In the rows, zero is written as 128.
A single turn carries every row of the set below to another of its rows. Some are shown first; where does it send the rows asked next?
zuzim: [142 159 129 125 129 103 108  98 117 154 143 136]
Linat: [138 182 114 117 135 103 125 143 115 136 105 105]
dis: [151 119 138 128 137 117 137 131 136 160 155 130]
Fela: [147 119 137 158 134 112 145 127  95 121 136 140]
magak: [142 147 115 129 139 126 158 152 131 142 109  96]
zazo: [141 134 119 142 149 127 103 129 117 118  97 137]
mumur: [108 160 110 152 139 125 112 126 118 122 122 106]
moza: [144 139 102 122 103 113 154 160 117 123 123 106]
Loti: [137 129 132 133 127 111 149 133 137 153 166 124]
nid: [139 144 127 130 165 127 124 126  88 148 133 147]
tuz: [152 153 105 123 119 121 118 120 103 138  93 105]
Zife: [120 120 105 147 133 137 142 144 127 110 122 129]
pek: [125 156 111 134 126 101 105 151 109 102 124 138]
Guvot: [141 130 140 157 141 115 123 132  89 143 147 110]
garuk: [134 147 147 154 147  97 144 148 102 128 147 131]
furup: [140 124  95 113  97 124 123 129 118 147 134 112]
Lim: [116 158 119 140 150 125 148 120  95 137 144 137]
fazit: [147 161 107 120 121 106 142 131 118 114  91 134]
moru: [136 165 132 123 136  96 123 105 128 144 139 148]
dimiz: [128 124 105 134 128 131 104 160 105 129 139 109]
fer: [142 151 124 126 121 105 122  91 123 142 137 150]
Divo: [133 141 109 119 130 118 162 133 153 133 113 137]
neviv: [143 152 123 101 143 106 117 158 134 161 127 117]
Gon: [128 140 124 131 163 122 123 172 129 125 125 128]
Dav: [129 163 116 123 104  81 128 142 132 126 133 116]
meba: [136 149 121 138 129 118 126 109 141 155 108  95]
Namo: [167 129 116 115 129 120 131 164 113 141 106 110]
dakam: [167 130 127 118 123 100 114 129 134 133 100 141]
Tubu: [134 144 115 127 132 115 129 129  77 128 149 153]
bep: [150 119 133 122 121 105 138 138 131 148 163 137]

moru moves to dis
pek moves to Gon
Now these:
Divo moves to meba
Guvot moves to Tubu
magak moves to tuz

A single turn carries every row of the set below to another of its rows. Some are shown first; where does it send the rows asked next?
nul: [143 142 103 149 112 111 138 158 110 142 152 117]
zigif: [146 138 119 119 113 111 153 115 125 155 137  93]
kufer: [119 115 140 113 160 134 131 128 108 113 109 131]
subom: [130 106 103 113 165 134 131 132 112 125 120 107]
Rir: [133 129 108 149 110 134 153 140  88 149 147 142]
Fusi: [141 112 113 153 155 111 131 153 101 115 144 134]
Dozi: [157 131  96 149 139 118 126 147 101 131 152 124]
pov: [131 142 152 115 102 119 161 126 121 139 125 108]
Tetiz: [115 118 119 153 111 120 158 146  95 147 142 145]
des: [144 142 119 114 119 106 156 108 124 143 137  92]
gen: [137 146 118 113 110 107 155 111 121 145 139  94]
kiko: [130 145 127 156 104  99 140 146 116 136 143 134]
rogut: [109 127 161 108 133 116 152 129 109 110 117 125]
tulu: [128 114  98 105 164 128 134 130 105 121 128 103]
Vasov: [129 119 128 155 137 124 143 159 106 101 131 141]
Vosis: [111 132 163 105 133 114 152 134 110 119 118 122]
govan: [117 125 137 105 161 127 132 124 105 111 113 128]
Punem: [122 145 149 111 104 115 164 123 117 126 126 108]
guv: [129 141 136 158 113 118 142 141 112 109 130 148]
tum: [117 117 133 106 162 128 135 125 101 105 118 126]
kar: [130 146 148 108 108 119 166 125 117 130 129 104]
Muvi: [123 117 122 158 125 120 150 125  93 136 139 158]
lup: [124 117  99 105 164 132 134 130 111 120 119 105]
tusa: [132 120  95 112 146 107 145 122 122 141 133  88]
kodat: [141 118 109 153 129 117 146 129  87 153 153 145]
bifu: [114 127 166 114 128 123 149 132 114 122 113 128]
kunan: [129 102 108 153 135 121 157 148  87 142 149 139]
mag: [134 125  93 109 142 107 142 121 116 145 141  88]
semip: [131 112 110 155 128 140 157 138  88 127 138 148]
Tud: [141 115  94 118 145 113 139 124 121 150 136  91]

govan moves to Vosis
tulu moves to tum
Now these:
Tetiz moves to Rir
kufer moves to bifu
Fusi moves to Vasov

A single turn carries every row of the set below to another of its rows. Some are shown first; where does it send the rows asked next?
bobe: [114 136 132 120 116 146 134 121  99 156 115 126 106  99  93 128 120 132
 130]
nure: [154 152 129 100 104 123 137 113 122 159 136 122 129 133 110 114 132 104
 161]
fot: [124 105 123 135 119 127 155 127 119 149 117 121 115 132 101 149 155 148
 130]
teg: [104 140 127 131 121 153 143 133 131 142 106 128 151 145 149 120  82 132
 172]
tukog: [120 147 121 120 117 143 126 125 135 138 124 139 158 158 166 116 100 155
 156]
Dut: [120 149 125 132 121 133 117 130 139 150 146 143 152 160 164 126 104 138
 155]
zukif: [124 160 111 125 134 137 130 125 120 165 148 141 143  95 102 137 116 118
 143]
luvep: [ 88 130 117 140 125 158 141 129 136 144 109 139 138 145 151 132 100 137
 178]
pofem: [104 143 121 122 122 144 132 127 116 122 114 135 145 161 157 138  94 131
 170]
Vudod: [118 135 119 118 121 156 117 138 129 132 131 130 157 160 160 115  93 145
 151]
neku: [151 115 113 137 112 129 152 122 109 160 149 107 112 119 116 119 147 133
 144]
Kom: [147 108 134  97 120 132 150 120 103 151 110 127 127 118 106 161 137 130
 162]
zutog: [149 116 109 138 140 129 146 132 107 153 152 122 122 110 119 140 144 130
 128]
Rebap: [137 138 148 117 116 132 133 127  97 153 115 123 120 127  89 153 132 118
 141]
vasu: [125 145 114 138 113 139 121 131 140 142 121 137 160 153 155 123  96 152
 170]
Nete: [105 137 103 117 137 151 129 129 128 158 136 146 146  93  98 144 119 139
 135]
lige: [125 124 125 115 114 146 123 131 140 147 141 130 150 168 166 115 106 136
 164]
vevuv: [ 99 136 122 123 118 155 142 129 118 134 122 126 154 152 154 134  88 136
 178]
Pena: [144 148 131 124 105 141 124 118 106 169 146 127 133 114 102 131 146 157
 137]
magad: [109 139 111 146 124 145 110 137 149 147 130 147 148 149 154 125 102 149
 154]
kunu: [135 108 121 127 125 120 158 127 108 159 143 111 110 110 115 129 125 120
 126]
Vela: [108 120  95 110 136 169 128 132 129 142 119 146 141 108  98 143 139 148
 144]
gibel: [145 124  98 127 113 145 109 122 107 151 135 135 118  98 106 132 137 156
 143]
Rik: [124 106 117 101 119 147 151 114 104 154 110 131 114  90 110 135 125 144
 152]
ripap: [167 126 144  99 120 147 132 131 115 167 130 123 142 126 109 126 147 142
 133]
dugu: [138 159 126 112 117 118 131 119 122 167 146 130 135 111 105 125 113 105
 144]
kalug: [ 92 152 132 137 133 146 140 127 132 147 117 143 138 146 156 129  96 124
 161]
budet: [142 113 121 136 114 143 154 127 121 156 125 111 114 131 108 117 162 149
 133]
rig: [167 102 112 103 128 149 117 134 117 147 120 131 126 109 114 127 138 142
 139]
gepaz: [115 114 112 129 117 159 115 140 150 144 125 135 146 157 156 114 103 147
 163]
dolom: [109 148 126 131 125 142 134 131 130 129  99 136 142 154 154 124  88 128
 165]
lasa: [137 111 113  84 106 155 134 121 130 137 107 126 127 146 106 121 155 134
 161]
Vot: [115 103 103  92 117 161 131 125 134 137 108 137 135 130 100 139 147 151
 151]
Gesa: [139 113 118 136 142 143 147 137 119 149 127 125 123 123 111 138 160 146
 117]
lipas: [104 118 121 124 119 154 138 130 129 135 115 130 135 163 156 132 102 120
 186]
Dosi: [148 125 125  86  96 128 132 115 128 145 118 121 124 149 106 120 141 115
 161]
veg: [123 133 113 136 117 152 112 143 134 136 128 129 160 155 150 123  88 142
 166]
Zezov: [124 109 123 126 139 126 164 128 113 157 136 125 124 111 114 151 141 140
 121]
zunos: [107 142 135 123 127 142 137 129 123 138 123 132 135 164 160 130  98 107
 168]
zugiz: [135 105 122 135 107 123 149 126 115 151 124 106 101 129 101 127 140 128
 136]

vevuv moves to Vudod
Kom moves to ripap
Now these:
luvep moves to gepaz
Vela moves to Vot
Zezov moves to Gesa

A single turn carries every row of the set below to another of its rows. Some are shown first; where does it send the rows asked next?
Digi: [128 135  92 100 136  98 115 110 122 124 115 142 135 156 129  98 158 178
  81 106 135 138 137]
Lenoz: [128 124 156 104 134 126 118 100 132 147 132 134 135 132 146 128 161 132
  81 141 137 121 100]
tasit: [136 116 112 114 127 125 153 135 109 143 125 131 143 149 154 110 172 181
  68 132 141 146 120]
baner: [135 138 144 131 117 144 131 110  86 147 110 124 101 173 149  90 118 149
  70  94 129 166 125]
ribug: [132 133 151 104 134 109 116  94 123 141 124 146 141 133 142 130 148 123
  84 132 134 122 101]
Sut: [122 130 129 128 121 157 101 100 119 140 111 106  95 168 144  83 114 158
  77  92 119 149 127]
neb: [127 138 153 109 137 100 113  96 128 133 110 150 125 141 129 128 144 135
  86 127 138 124 100]
Pelu: [110 131 140 133 101 126 161 110  97 145  85 113 126 148 128 136 152 132
  70 110 139 157 140]
vepob: [133 112 126 139 116 136 142  92 109 141 144 116 102 213 140  97 140 149
  97 128 137 134 130]
seka: [135 106 113 145  96 141 141 107 114 140 130 117 112 191 152 127 120 134
 100 132 116 117 129]
siper: [134 135 119 105 118 163 122 132  95 152 129 134  90 155 150 113 133 144
  90 110 115 129 161]
puzop: [121 123 160 105 138 122 115 103 137 142 128 132 118 137 136 123 167 148
  79 140 148 124 103]
Fonit: [102 126  94 117 130 151 129 100 129 137 111 110 125 147 122 125 155 132
 104 122 125 113 160]
Misab: [128 131 109 118 141 173 111 108 113 147 135 123  96 172 143  86 128 153
  96 111 119 128 140]
gil: [102 132 113 117 137 141 121  67 126 137 113  97 136 162 120  92 159 139
  88 106 136 139 148]
lema: [133 123 117 107 103 111 128 116 117 137 115 118 158 134 164 110 155 167
  56 108 125 153 120]
vuz: [126 114 135 110  80 129 118  98 120 141 143 102  98 181 150 115 148 142
  87 108 121 128 163]
zirep: [140 127 136 120  95 112 141  95  90 141 140 129 105 201 143 111 142 135
  91 109 131 143 155]
ruf: [119 128 156 112 144 110 114 100 137 132 116 142 112 144 122 124 156 148
  85 133 149 126  98]
Febi: [104 124 130 147 122 135 147  80 116 140  89  95 139 165 127 103 142 139
  75 110 141 158 115]
murup: [122 108 130 140  80 120 122 104 128 129 109 106  92 186 141 125 120 148
  87 110 119 131 135]
bitip: [139 131 129 133 110 157 142 138  88 150 108 136  97 157 154 123 114 142
  78 112 116 146 131]
nos: [116 132 112 123 124 141 166 118  94 145 107 133 126 151 123 140 161 127
  95 129 137 130 155]
sorup: [121 116  95 113 126 118 128 139 134 127 107 132 121 141 137 122 163 189
  79 126 133 129 129]
puliz: [135 127  88 121 129 109 123 103 123 128 109 131 164 154 150  99 136 165
  76 112 124 140 104]

Sut moves to Misab
nos moves to Pelu
Now these:
sorup moves to tasit
ribug moves to neb
vuz moves to seka

